Each pair is two rows. How far apart are they, by a hidden measure? 0 means very close, and 20 very far. Two or three weighted sums of its numbers give each row a place; it is the straight-line distance between the places.
tensor([-15,  74,  -4,   9,  -6,  18,  55, -49, -59, -59,  58,  89,  28, 108,  78,  -4])
tensor([ 22,  15,   1, -40, -67,  68,  71, -25, -37,  13,  70,  84,  12,  40,  11,  17]) -> 18
tensor([ 11, -20, -31,  33, -24, -19, -31,  27,  71,  16, -20, -12,  24,  -7,   3,  -9])
tensor([ 30,  20,  23, -39,  -5,  75, -24, -21, -26, -17,  22,  27,  31,  -4, -21,  34]) -> 7
tensor([-16,  43, -28,  18, -15,  17,  24,  -1, -47,   1,  80, 100,  -9,  46,  59, -29])
tensor([-38,  19,   6, -40, -12,  -7,  34,  24, -32, -11, -28, -21, -33, -29, -38,   9]) -> 7
tensor([-31,   9,  38, -15,  18,   5,  28,  -1,  -2,   8, -18,  12,   4, -20, -45, -16])
tensor([ -1, -21, -41,  15,  -9, -25,   5,  26,  68,   2, -62, -15,  -9, -80, -43,  37]) -> 10
tensor([ 24,  -9,  25,  30, -38,  34, -18,  29, -22,  46,  34,  48,  24,  -8,  71,  17])
tensor([  1,  34,  20,   4,   1, -42,  -3,  24,  34, -12,  15,  17,  14,  -1,  32,   5]) -> 7
tensor([ 17,  12,  23, -19,  -4,   3, -31,  33, -24,  37, -10, -11, -10,  19,  53, -28])
tensor([-29,   0, -14, -26,  10, -54,  -8,   0,  37,   1, -29, -10, -50,  11,   9,  -4]) -> 12
tensor([ 45,  12,  12,  -6,   6,  28,  26,   3, -11,  14,  28,  23,  17,  38,  38,  31])
tensor([ -5,  29,  54,  -6, -26, -26,  34,  -1,  12,  61, -43,   5, -31,   6, -33,  48]) -> 8
tensor([-16, -54,  -2,  41,  27,  16, -28,  37,  17,  12, -39, -52, -61, -70, -55,  -7])
tensor([-27,  -2,  37, -13,   0,   3,   0,  24,   7, -22, -12,  17,  -8, -12,  37, -34]) -> 8
tensor([  9, -40,  23,  19,  -1,  16,  38, -10, -18,  -9, -25, -21, -18, -22,   1, -18])
tensor([ 18,  -6, -40,  43,  78, -53, -63, -10,  95, -28, -45, -30,  48, -30,  40, -16]) -> 12
tensor([ 37,  -7,  -5, -10,  23,  -9, -40,   7,   9, -14,  12,  -3, -14,  40,  11,   8])
tensor([-34,  30,  29, -20, -40,  -5,  32,   4,  -8,  -7,   1,   7, -20,  16, -33,   8]) -> 8
tensor([ 53, -22,  -6,   4, -16,   2, -30,  24,  20, -14, -28, -17,  12, -37,  32,  14])
tensor([-39,  46,  12, -20, -32,  28,  24,  -8, -28, -36,  12,  11, -11,  -6, -38, -24]) -> 6
tensor([ 20, -17, -11,  24,  43, -12,  -6, -15,  -8,  20,  -4,  17,   6,  -2,  41, -22])
tensor([-21, -11,  -1, -52,  11, -17, -10,  36, -16,  14, -26, -25, -18, -26, -24,  13]) -> 4
tensor([ -4,  80,  49,   2, -26,  42,  29,  -6, -31,  -9,  -4,  39,   3, -14, -16,   1])
tensor([-18,  70, -49,  19,  12,  28,  58, -18, -14,  37,  79,  60, -24,  65,  79, -17]) -> 5
tensor([  4, -36, -31, -25,  20, -13, -27,  15, -27,  -7, -30, -35,  20,   3,   1, -23])
tensor([-28, -18,  -4,  -2,  22,  -2, -13,  11,  28,   8, -12,   5,  -2,  -1, -31,  11]) -> 8
tensor([ 62,   0,  -5,  16, -46,  45,   9,  -4,  -9,  -1,  38,  30,  61,  75,  42,  46])
tensor([-24,   4,  20, -43,  12, -16, -33,  38,  -1,   5, -27, -17, -28,  10, -33, -25]) -> 7
tensor([ 45, -19, -57,  59,  34, -36,  -7,  -2,  69,  11, -46, -19,  34, -73,  42,  15])
tensor([-71,  37,  28, -24,  20,  -9,  29,   7, -10,  58, -18, -37,  37, -44, -35,  32]) -> 7
tensor([-11,  14,  31,  -6, -28,  69,  24, -24,   6, -15,  23,  31, -11, -17, -15, -18])
tensor([ -8,  32,  20, -73, -11,  46,  36,   9, -32,  32,  31,  -3,  27,  79, -23,  36]) -> 14
tensor([ -8, -45,  52,  31,  28, -18, -17, -44,  -3,   2, -50, -46, -75, -75, -29,   5])
tensor([-16, -19, -14,   4,  11,   4, -15,   8,  14,  39,   6, -42, -69,  42, -23,  20]) -> 8
tensor([ 10,  15,  32,   7, -10,  24,  26,  21, -24,  17,  29,   8, -22, -15, -15, -10])
tensor([-33,  14,  35, -33,  -4,  35,  27,  34,   6, -26,  23,  41, -38,  -3,   8,   5]) -> 3
tensor([ 16, -60, -39,  34,  59, -24, -15,  22, -14, -24, -30, -16,  -8,  -9,  16, -21])
tensor([ 10,  41, -10,  -7, -25,  27,  72, -47,  -1,  14,  13,  26,   0,  51,   0, -26]) -> 6
tensor([-29,  50,   6, -42, -17,  33,  -7,  -2, -24,   6,   5,  22,   5,   1, -20,  28])
tensor([-38,   8,  31, -29, -14, -33,  36, -21, -15,  -7, -39, -58, -39, -12, -59,   1]) -> 7
tensor([-22,   5, -46, -49, -20,  36,  16,   2,  21, -14, -15,  33,   1,   0, -31,  -1])
tensor([ 68, -35,   5,  31,   4,  10, -38,  16,  35, -11,  -6, -30, -30, -33, -31, -41]) -> 10
tensor([ 50, -33,  -6,  17,  36, -24, -57,  33,  17,  21, -30, -10,   8, -32,   5,  19])
tensor([  0,  43,  38,  -5, -32,  18,  10, -45, -74,   3,  47,   4,  -4,  64, -14,   8]) -> 3
tensor([ 39, -36, -53,  47,  32, -27, -15,   8,  41,  -4,   1, -57,  27,  -9,   5, -21])
tensor([-14,  15, -19, -21, -14, -20, -34, -14,  15, -11, -18,  -9, -26, -42, -36, -22]) -> 4
tensor([-64,  30,   4, -49,  18,  17,  21, -54, -28,   7, -24, -25,  -2,  -3, -13, -38])
tensor([  4,  -9,  16, -10,  -1, -25,   9,  32,  28,  -5,  19,   1,  -2,  23,  -4,  -6]) -> 10
tensor([-26,  22,  -1, -15, -11,  27,  -4, -46, -26,  20,   2,  24, -37,  30, -23,   7])
tensor([ 33, -14,   2,  22,  28,   8, -48,   8,  20,  14,  37,  54,  -7,  70,  43,  -3]) -> 10
tensor([ 57, -46, -23,  62,   8, -46, -34, -11,   4,  -6, -29, -19,  32, -33,  19, -21])
tensor([ -4, -28,  40,  -8,  51,  -4, -26, -19,  -7,  37,  17, -37, -12, -11,  30, -13]) -> 10
tensor([-23,  35,   8,   7, -41,  18,  -5,  25, -35, -42,  45, -16, -18,  70, -25,  22])
tensor([-55,  40,  34,  -7, -22, -35, -10,  27,  -3,  -2, -31,  -8, -24,  -5,  21, -31]) -> 4
tensor([ 34, -39, -22,  11,  -5, -31, -25,  -3,  42,  18, -11,  12,  47,  14,  44,  -1])
tensor([  2,  30,  33, -39, -41,  55,  -3,  24, -12,  10,  67,  35,   0,  33, -26,  37]) -> 5
tensor([-16,  19,   5, -14, -46,  51,  25, -25, -41,  44,  38,   3,  20,  18, -17,  38])
tensor([-33,   5,  -8,   2,  -5,  44,  -9,  -8, -25, -33,  25,  -2, -41,  60,   9,   1]) -> 6
tensor([ -5,  32, -69,  58, -42,  32,  12,   9,  22,  33,  43,  18,  60,  37,  28, -33])
tensor([ 55, -51, -48,  52,  54, -60, -25,  19,  25, -23, -14, -18,  11, -18,  73,   4]) -> 8
tensor([ 15,   9, -21,  17,  -9, -19, -10,   5,  15,  -7,  -2, -14,  58, -41,  42,  27])
tensor([  8,  -8,  -7, -13, -13,   0, -39,  20, -15, -12,   3, -12,  20, -28, -33,  18]) -> 9
tensor([-44,   8, -13,   8, -43, -14,  45, -17, -31,   7, -45, -20, -27,  25, -48, -57])
tensor([  9,  14,  39, -29,  10,  17,  40,   3, -26,  -4,  36,  -6,  37,  24,  19,   9]) -> 4
tensor([ -9, -23,  -8,  -5,  22, -37,  -3, -11,  -2, -23, -28, -18, -22,  -7, -18, -13])
tensor([ 45,  -2, -43,  56,   0, -20, -37,  -7,  40, -16, -19, -19,  15,   1,   7,  17]) -> 6
tensor([-78, -19,  55, -36,  -5, -29, -31,  49, -61, -27, -66, -14, -16, -18, -35,   2])
tensor([ 10,  25,  28,  10,  37,  14,  13, -29,  10,  45,   9, -33, -11,   1, -13, -13]) -> 11
tensor([ 19,  23,  28, -10, -99,  21,   6,  14, -27, -33,  25,  50, -20,   2, -10,  27])
tensor([-14,  60, -12,  -9, -27,  69,  42, -38,   1,  11,  53,  12,  40,  63,  15,  -9]) -> 13
tensor([  4, -27,  18,  23, -18,  -7, -14,   9, -29, -28, -30, -16,   7, -18, -12,  21])
tensor([-16,  18, -39,   1,  12, -10,  -5,  56, -51,   2,   3,   3,  20,  10, -46,  35]) -> 10
tensor([ 32,   6,  38,  22, -44,  17,  29, -48, -19, -16,  62,  40,  17,  19,  14,  14])
tensor([ 57, -11, -23,  46,  -7,  -8, -39, -12,   6,  -2, -14, -24,  29,  39,  31,   5]) -> 9
tensor([ 25, -41, -10,  44, -61,  32,  22, -34,  18,  36,  37,  22, -17,  -1,   4,  28])
tensor([-17,  55, -33,   3, -14,   1,  20,  -2,  32,  -9,   5,   4,  18,  14,  21,  -6]) -> 17
tensor([ 26, -56,  29,  15,  40, -19, -29,   3,  37,  50,  -8,   0,  -4, -39,  -8,  36])
tensor([ 48, -17,  15,  46,   9,  15, -17, -15,  -1,  16,  -2, -14,  36, -45,  19,   2]) -> 11
tensor([ 11,  25,  24, -22, -46,  60,  31,  -2, -26, -33,  58,  18,  -8,  24, -10, -15])
tensor([ 28, -12,  24,   9, -58,  39,  -1,  -9, -46,  -5,  37,  34, -14, -47,  44,  11]) -> 6
tensor([ 28,  -1, -24,   5, -22,  49,   0,  12,  24,  47,  38,  30,  18,  -7,   7,  45])
tensor([  9, -57,  -2,  30,  24, -41,   2,  29,  23, -20,  -6, -30,  15, -48,  28,  10]) -> 3
tensor([-34,   3,  54, -64,   8,  61,  17, -30,   6, -10,  24,  31, -55,  23, -38,  27])
tensor([-55,  25,  -5, -19,  12,  61,  12, -27, -36,  15,  22,  33,  -5,   8, -19, -14]) -> 10
tensor([-32,  11,  39,  22, -32, -33,  25, -35, -29,  41, -20, -20,  12,  -4,  -9,  16])
tensor([  5,  18,  12, -21, -40, -27,   0,   5,  -3,  26,  32,   6, -13,  16, -15,  39]) -> 6
tensor([ -4,  15,  35, -36,  13,  -2,   5,  -4,  -1, -20, -11,  29,  -2,  17,  15,   8])
tensor([  1, -28, -22,  -2,  -8,  28,   5, -11,  50,  23,  17,  -1,   3, -49,   3,   0]) -> 18
tensor([ -7,  20, -45,   6, -39, -13, -19,  21,  30,  19, -19,  -4, -80,  18,  -8, -18])
tensor([ 28,   6,  29,   2, -20,  27, -18, -34, -27, -38,  37,  62, -44,  33,   8,  13]) -> 5
tensor([ 33, -12, -12, -37, -36,  28, -24, -36, -24, -24,  32,  35,  -1, -24,  36,  24])
tensor([ 10, -24, -25, -13,  17, -30,  -3,  69,  11, -35, -37, -15,   9,   4,  -7,  -6]) -> 11
tensor([  5,  52, -55,  39, -35,  21,  37, -14,   0, -55,  27,  44,  17,  68, 122,  -1])
tensor([ 21,  36, -48, -16, -38,  72,  28,  -4, -49,   5,  74,  68,   1,  55,  48,   5]) -> 13
tensor([-25,  54,   4, -51,  49,  -4,  23,  46, -39,  15, -23,   7, -53, -15, -45,  20])
tensor([ 35, -40, -21,  26,  14, -27,   7,  58,   3, -11,   5, -23,  31,  -5,  16, -26]) -> 6
tensor([-44, -43,   0, -10,  -8,  20,  25,   6,  -2, -12,  13,  -4,  46,  -8,  -4, -12])
tensor([ 39,  34,  36,  20,   5, -16, -11, -35,  14,  33,  28,  -3,  57, -20,  29,  38]) -> 6
tensor([ 16, -50, -16,  -9,  19, -25, -32, -56, -11, -26, -22, -23,  36,  -1, -40, -20])
tensor([  7, -20, -17,  27, -28,  15,  29, -13,   4,  -1,  36,  53,  18,  14,  48,  37]) -> 6
tensor([ 16,   0,  11, -30, -17,  55,  28,  -6, -22,  17,  53,  42, -46,  25, -19,  18])
tensor([-25,  79,   7, -63, -13,  39,  40,  17, -41,   4,  50,  67,  12,  17, -52,  -5]) -> 12
tensor([-68, -19,  -2, -38,  53, -19,   2,  12, -23,  42, -52, -16, -45, -41, -24,   8])
tensor([ -5,  25,  26, -47,  -8,  44,  -5,  36, -23, -17,  28,   2, -15,  31,  11, -16]) -> 9
tensor([ -2, -27,  46, -45, -21,  12,  -3,  26, -45, -34,  16,   1,  -3,  27, -13, -60])
tensor([ -7,  73, -16, -38, -12,  46,  33, -30, -34,  -7,  58,  17,  70,  44,   8,  77]) -> 18
tensor([-37,   7,  10, -19, -65,  60,  21,  -7, -10, -21,  56,  57,  40,  44, -31,  61])
tensor([-46,  25,  59, -23,   5, -26,  38, -18,  -8,  12, -29, -16, -10,   9, -15,  13]) -> 4
tensor([ 42,   2, -34,  53,  24,   7, -15,  28,  27, -14,  10, -10,   6, -21, -22,  -5])
tensor([ 39, -49, -21,  35,  11, -13, -46,  24,  30, -15,   1, -31,  21,  -9,  45,   0]) -> 5
tensor([  3,  -8,  11,  39, -34, -10,  18,  24, -28,  35,   0,  26,  13,  -6, -16,  -5])
tensor([-27,   4,  -2,  -7, -55, -18,  26,  11,   0, -29,   5,  32,  22,  28, -26,   1]) -> 6
tensor([-24,  32, -27, -42, -30,  12, -24,  18, -31,  10,  -1,  -9,  -5, -35,   0,  -2])
tensor([ 60,  14, -19, -17, -19,  51,   2, -21,  17,   9,  59,  84,  -1,  15,  58,  46]) -> 4
tensor([-54,  11,   9, -34,   8,  -2,  33, -17, -23,  21,  15,  23,  -4,  12,   7,  20])
tensor([ 34,  21,   3,  62,  60, -50, -36,   4,  19, -24, -37, -18,   9, -35,  12, -27]) -> 11
tensor([  0,   7,  33,   6,   8, -13,  17,  23,   2, -34, -21,  -5, -22,  -4, -10,  34])
tensor([-50,  65, -33, -50, -22,  39,  51,  -5, -56, -17,  -7,  20,  -9, -20, -25,   5]) -> 10
tensor([-18, -12,  35, -19,  -8,  26,  -5,  11, -25, -15,  16,  33,  33, -14,   1,  42])
tensor([ -7,  -7,  28,  -5,   5, -27,  27, -19, -45, -29,  18,  -3,  17,  42,  29, -14]) -> 5
tensor([ -2, -31,  18,  12,  35, -12,  -2,   8,  10, -10, -22,  14,  30,  -7,  26,  -3])
tensor([  7,   8, -28,   5,   9, -16,  -1,  47,  47,  29,   1,  -5,  31, -30,  -1,  -2]) -> 3
tensor([ 26, -20,  10,  36,  10,  21,  -8,  50, -15,  -4, -43, -16,  54, -44, -24,  43])
tensor([-38,  12, -12, -18,  -9, -39,   0,  41,  -8, -37, -26,  -6,  12,   4, -39,  25]) -> 2
tensor([-50,  -3,  22, -41,  31, -14,  45, -18, -43,  -9, -35, -15,  -8, -51, -37,  39])
tensor([  9,   4,   8, -16,  28,  15,  17,  -3, -11, -26, -34, -27, -33,  43, -19,   3]) -> 10
tensor([  9, -21,  -8,  13,  35,   8, -28,  -3, -12, -25, -42, -21,  16, -51,   1, -12])
tensor([  0,   0,   9,  29,  -6,  17, -29,   1, -54,   1,  18,  27,   8,  25, -10,  13]) -> 9
tensor([ 12, -15,  46, -63, -23,  44,  84, -22,  21, -87,   4,  22,  -8,  21,  22, -25])
tensor([-25,  27,  27, -30,  -5,  34,  33, -39, -16,  16,  -5,  42,   2,  27, -10,  -5]) -> 6
tensor([-40,  43,  26, -30,  34,  -9, -57, -13, -69, -55, -35, -40, -12,  -9, -20, -32])
tensor([-31,  -7,  -4, -34, -49,  34,  73,  -9, -54, -27,   3,  18,   4,  14, -25,  -6]) -> 12
tensor([ 40, -50, -38, -16,  -7, -34, -30, -14,  42,  24,  11,  -5, -58,  -6,  36,   2])
tensor([ 17,  29,  20,  12, -50,  30,  28,  12,   8,  30,  18,  41,  23,  31, -17,  -2]) -> 10
tensor([-31,   1,  -2, -50,  41, -46,  18,   4,  55,   4, -52, -55, -20,  -9, -57, -14])
tensor([-77,  71,   8, -37, -57,  39,   9,  -7, -37,   5,   1,  34, -31,  -1, -13, -32]) -> 5
tensor([ 24,  15,  34, -28, -38,  63, -35, -46, -15,  16,  48,  50,  -7,  49,  62,  60])
tensor([-34,  -2,  49, -29, -19,  -9,  -1,  10, -15,   0,  -7, -24,  54,  43, -13,  12]) -> 5
tensor([ 52, -32, -30,  33,  20, -40, -24,  28,  12,   3, -28, -35, -39, -58,  45, -23])
tensor([ -44,   18,   39,  -28,   30,  -38,   11,   -2,  -40,   24,  -46,  -29,    0,   10, -111,  -24]) -> 8
tensor([-32,  31,  36, -50, -48,  54,  -3,  25, -24,   7,   0, -21, -39,  10, -59, -31])
tensor([-10,  35, -47, -23, -14,  42,  48,  10,  -9,  22,  17,  32, -17, -29,  11,   9]) -> 12
tensor([  2, -29,   6,  30,  56, -12, -79,   6,  43,  -3, -61, -66, -14, -20,  -2,  16])
tensor([ 18,  64, -16, -21,  -4,  29,  20,   2, -29,  -6,  83,  58,  25,  79,  70, -12]) -> 12
tensor([-38,  -2,  14, -30,  20, -10, -26,  17,   4,  34, -14, -59,   8,   3,  -7, -19])
tensor([ -1, -15, -35,  26,  65,   2,  -6,  19, -23,  26, -24, -17,  12, -73, -20,  20]) -> 7
tensor([ 32,   7, -14,  -2, -63,  44, -50,   2, -27,  26,  68, -16,  12,  42,  11,   9])
tensor([  3,  45,   0,  -9, -59, -22, -19,   3,   2, -19,  31,  30,  39,   8, -36,  42]) -> 6
tensor([ 27,  -6, -34,  36,  16,   4, -16, -11,  35,  -6,   6,  12,  71,   0,  32,  61])
tensor([-26,  14, -11, -20, -36,  43,  17, -12,  -9,  -6,  11,  11,  22,  14, -25,  11]) -> 4
tensor([ -7, -22, -14, -18, -22, -31,  12, -13,  10,  10,  -2,  -6,   9, -10,  42, -37])
tensor([  2,  -8,  32, -27,  23, -53,  -4,  11,  -3, -30,  -4,  -9,  37, -24,  -4, -25]) -> 8
tensor([-15,  42,  44,  -6, -13,  37,   0, -72, -13,  -4,  -3, -14, -34,   0, -51,   5])
tensor([-26,  -2, -18,   1,  12,  23,   5,  16,  20,  30, -11,  -2, -10, -38, -15,   8]) -> 1
tensor([ -4, -40, -31,  19,   4, -46, -14, -80,  -1, -43,  -4,   6, -23,   3,  35,  32])
tensor([  3,  82,   1,   7, -30,  55, -20, -18,  20, -78,  86,  57, -17,  92,  43,  -1]) -> 13
tensor([ 33, -26, -29,  46,  14, -41,  -8,   0,  10,   9, -46, -17,   4, -34,  19,  28])
tensor([-17,  14,  29, -33, -23,  71,  34,  24, -60, -44,   5, -14, -46,  17, -24,   8]) -> 4
tensor([ 13,  37,  32,  -5,  18,  10,  24, -25,  17, -20,  16,  -5,  -2,  25, -17,   1])
tensor([-19,  -1,  40, -53, -10, -26,   1,  19,  21,  21, -32,   4, -20, -50, -57, -13]) -> 10
tensor([ 25,  18,   5,  18, -27,  51,  15,   3, -30,   5,  32,  -4, -22, -24,   5,   9])
tensor([  3, -45,  16,  29, -14, -20, -25,  33, -28,  26, -40, -48, -34,  -1, -52,   7]) -> 10
tensor([-11, -19,  14, -48,  -6,  19,   1,  25, -23,   2, -32, -42, -13,  -9,  -5, -11])
tensor([ -2, -42,  11, -12,   3,  -3, -17,  13, -14, -23, -32, -39,  16, -44, -29,  32]) -> 5
tensor([-38, -18,   4, -10,  36, -79, -12,  -5, -40, -22, -87, -74, -10, -33, -43, -12])
tensor([ 29,   2,  -9,  44,  15,  29, -10,  45,   7,  39,   0, -17,  43,   6,  19, -10]) -> 2
tensor([ 27, -27, -40, -35,  27, -44, -46,  22,  46, -16, -10, -17, -43, -15,   2,  16])
tensor([ 17,  -8,  -1,   9, -21,  49,  24,  -5, -18,  11,  26,   4,  22,   7,  -3,  13]) -> 4
tensor([  3,  19,  -1,  25, -22, -40,  38,   4, -16,   9,   4,  -5,  26,   2,  19, -22])
tensor([-11,  46,  68,  18,  -6,  92,  26,   1,  -8, -25,  80,  36,  21,  47, -20,  19]) -> 2
tensor([-69, -14,  21, -19,  25, -52, -30,  15,   1,   8, -68, -50, -42, -40, -42,   5])
tensor([  8, -19,  52,  43,  18, -22,  -4,  13,  35,   9, -46, -60, -23, -21, -16,   0]) -> 1
tensor([-56,   3,   6,  10, -30, -21,   4, -36, -17,   1,  10, -24, -43,  -6,  -1,  16])
tensor([ 19, -33, -45,  40,  16, -54, -64,  26,  28, -17, -48, -16,  24, -64,  59, -11]) -> 10
tensor([-30, -37,  18, -22,   3,  -7, -37,   9,  37,  11, -44, -41,  15, -15, -60,  -3])
tensor([  0,  16,   5,  56,  -9, -36,  -4, -29,  18,   5, -35, -14,  16,  20,  -5, -24]) -> 9
tensor([ 25,  -9,  -8,  36,   0, -26, -32,  34,  -8, -22,  -8,   3,  -5,  10,   8, -40])
tensor([ 59,  14, -45,  44, -27, -17,  -3,   5,  -2,  15, -23, -24,  42,  -6,  22, -28]) -> 7
tensor([ 29, -37, -48,  22,   2,   7, -29,   1,  29,   8,  13,  39,  65, -14,  16, -28])
tensor([ -3,  -4,  -7,  -5, -49,  42,  16, -38,   0,   0,  42,  34,  20,  12,  65,   4]) -> 8
tensor([  4, -13,   7,  -5,  21,   1,  -2,  11,  -6,  58, -32, -19,   5,  13, -58,   2])
tensor([ 44,   9, -18,  29, -19,  43, -11, -35,   3,  18,  32,  50,   4, -27,  52,  45]) -> 12
tensor([-76,  29,  34, -53, -39,   1,  53, -31,   1,  16, -28,  -2, -34, -18, -81,  -9])
tensor([ 22,  -1,  19,   2,  19,  -3,  -1, -12,   7,  -1, -28,  -5,  23, -20, -16, -28]) -> 11
